[[ 65 -54   7]
 [-34  73  36]
 [-11   5 -41]
 [ 39 -66 -60]
 [-59   6  57]
 [-49  32  13]
 [ 43  56  51]
 [-41  -6  28]
 [-37  18  73]
 [ 45  60  67]
 [-11  44 -19]]
|
[[ 65   7]
 [-34  36]
 [-11 -41]
 [ 39 -60]
 [-59  57]
 [-49  13]
 [ 43  51]
 [-41  28]
 [-37  73]
 [ 45  67]
 [-11 -19]]

[[ 15  21  -2  10  -2 -17 -18   2]
 [-12 -10 -10  -3   8   8 -19  20]
 [ 15  25 -10 -12  30   9  -6 -29]
 [  7 -28  12   6 -23  10   2  -3]
 [-15   3 -14   6  -8  16  -6  17]
 [-33 -31 -15 -26  -4   6  10 -23]
 [ 22 -16  -6 -61   1  33 -35 -36]
 [-11  -8   4  21  -4 -13 -11 -18]
 [-17 -29  27 -27 -22  15  35  12]
 [  2  17   8 -20  14  -7  16  13]
 [ -2  -8   6   5  -2 -13 -12  -7]]
|
[[ 15  -2  -2 -18]
 [-12 -10   8 -19]
 [ 15 -10  30  -6]
 [  7  12 -23   2]
 [-15 -14  -8  -6]
 [-33 -15  -4  10]
 [ 22  -6   1 -35]
 [-11   4  -4 -11]
 [-17  27 -22  35]
 [  2   8  14  16]
 [ -2   6  -2 -12]]

[[  8 -20  18]
 [ 34  23  -2]
 [-34  56  56]
 [ -4  13 -16]
 [  9  -5  59]
 [ -7 -18  22]]
|
[[  8  18]
 [ 34  -2]
 [-34  56]
 [ -4 -16]
 [  9  59]
 [ -7  22]]

[[ 52   8  37  66]
 [  7 -55  54  12]]
|
[[52 37]
 [ 7 54]]

[[ 10   3 -17   0  28  -4 -46 -49   0  23 -10  20]
 [ 34  29 -41  12  32  36 -16 -23   7  34 -23  16]
 [  9 -15 -33   6  19   0 -33 -60  23  59   4  13]
 [ -4  38 -71  -7   8  22 -17  -7  -6   3 -16  45]]
|
[[ 10 -17  28 -46   0 -10]
 [ 34 -41  32 -16   7 -23]
 [  9 -33  19 -33  23   4]
 [ -4 -71   8 -17  -6 -16]]

[[ 19   9 -36]
 [  5 -46  -9]
 [ -3 -69  19]
 [-14  44  -2]
 [ 59  38   4]
 [ 12 -46   1]]
|
[[ 19 -36]
 [  5  -9]
 [ -3  19]
 [-14  -2]
 [ 59   4]
 [ 12   1]]
---
[[ 17   9   2  66]
 [-31   1  13  27]]
|
[66 13]

[[ -6  29]
 [ 15  46]
 [-59  12]
 [ -2 -10]
 [ 58  -6]]
|
[29 15]

[[ 13  68   5  27]
 [-24  -8  11  -1]
 [ -5 -28   9  11]
 [-27  -2  12  -1]
 [ 50 -26 -18   4]]
|
[ 27  11 -28 -27]

[[  7  15 -68   6]
 [ 58  54 -70 -44]
 [ 33   4  38   0]]
|
[  6 -70   4]

[[ 8 12  5 68]
 [ 6 12 27 -2]
 [ 0 13 36 53]]
|
[68 27 13]

[[ -6 -18]
 [  1  -2]
 [ 65 -34]
 [ 10  -7]
 [-10   5]]
|
[-18   1]
---
[[ -9  33 -24   2 -13 -48  18]
 [-17  30 -39  15 -35 -80  10]
 [-16 -12 -20  25 -41 -61 -13]]
|
[[ -9  33 -24   2 -13 -48  18]
 [-16 -12 -20  25 -41 -61 -13]]

[[  4   6  34]
 [ -5  11  46]
 [ -6  19  58]
 [-21  23  52]
 [-25  25  50]
 [-34  28  58]
 [-33  35  59]
 [-33  44  67]
 [-36  44  47]
 [-47  46  51]
 [-45  43  44]]
|
[[  4   6  34]
 [ -6  19  58]
 [-25  25  50]
 [-33  35  59]
 [-36  44  47]
 [-45  43  44]]

[[-11  -3  -5 -11]
 [-13  18  31 -65]
 [-26   9 -14  32]
 [ -3 -40  -9  21]
 [-61  47 -17 -25]
 [ 12 -45  38   3]
 [-60  30 -39  12]
 [ -1   0  43 -82]
 [-22  11  29 -59]]
|
[[-11  -3  -5 -11]
 [-26   9 -14  32]
 [-61  47 -17 -25]
 [-60  30 -39  12]
 [-22  11  29 -59]]

[[-39  18 -47]
 [ 19 -26  25]
 [ -4   4  44]
 [ 13 -58 -10]
 [ -5  32  64]]
|
[[-39  18 -47]
 [ -4   4  44]
 [ -5  32  64]]

[[-22   5  10   2 -43   9   1   9  12]
 [ 35 -15 -25  -1  73 -12  -8 -12 -24]
 [ 31 -10 -25  -3  74 -14  -1 -14 -22]
 [  2   3  -2   2   1  -2   4  -2   0]
 [-13   5  14  -2 -27   5   2   5   9]
 [ 40 -11 -26   1  78 -11  -7 -11 -22]
 [-23   9  12  -1 -41   4   4   4  11]
 [-13  10   7  -2 -28   1   0   1   7]]
|
[[-22   5  10   2 -43   9   1   9  12]
 [ 31 -10 -25  -3  74 -14  -1 -14 -22]
 [-13   5  14  -2 -27   5   2   5   9]
 [-23   9  12  -1 -41   4   4   4  11]]

[[ -2 -11   2   9  13 -23   5  -3   3  18 -17  15  15   9   0 -27]
 [  2  -9  24  32  62 -32  33 -47  -4  79 -32  15  47  16  34 -28]
 [ -2  -9   3   9  14   1  22  -7  -3  39 -27  15   8  -4  37 -15]
 [ 14  24  28  11  37   2  13 -45  -6  27 -23  15   9  -6  27  32]
 [ -2 -10   3   9  14  -1  22  -7  -2  38 -27  15   8  -4  34 -16]
 [ 18  13  49  23  64 -29   7 -50  -5  26 -24  15  35  10   4  -8]]
|
[[ -2 -11   2   9  13 -23   5  -3   3  18 -17  15  15   9   0 -27]
 [ -2  -9   3   9  14   1  22  -7  -3  39 -27  15   8  -4  37 -15]
 [ -2 -10   3   9  14  -1  22  -7  -2  38 -27  15   8  -4  34 -16]]

[[ -4  29 -40  45  34  -1 -41  22]
 [-20 -43  30 -21 -42 -37 -13 -17]
 [ -8  35 -50  57  65  31 -42  35]
 [-38 -57  16 -51 -38  -3 -11 -38]
 [-76 -51  50 -27 -49  18 -66 -76]]
|
[[ -4  29 -40  45  34  -1 -41  22]
 [ -8  35 -50  57  65  31 -42  35]
 [-76 -51  50 -27 -49  18 -66 -76]]

[[  6  47  43 -19  -1  56 -66   6 -13 -75 -39 -37 -18]
 [ -4   8  33 -16  19  29 -49  33   9 -37 -34 -31 -39]
 [ 23   5  -7  10  21 -20  31   6   3  37  24  22 -17]
 [-26  22   8  22 -31  17  26   1  15  35  -8  46  -4]
 [ 32  14 -10  16   7  10  24 -10 -15   9   7  13   5]
 [-54  24  -8  29 -34  14  -5 -23 -37 -50 -31  52 -29]
 [ 29 -38  11 -16  36 -49   8  33 -18  21   6 -24 -22]]
|
[[  6  47  43 -19  -1  56 -66   6 -13 -75 -39 -37 -18]
 [ 23   5  -7  10  21 -20  31   6   3  37  24  22 -17]
 [ 32  14 -10  16   7  10  24 -10 -15   9   7  13   5]
 [ 29 -38  11 -16  36 -49   8  33 -18  21   6 -24 -22]]
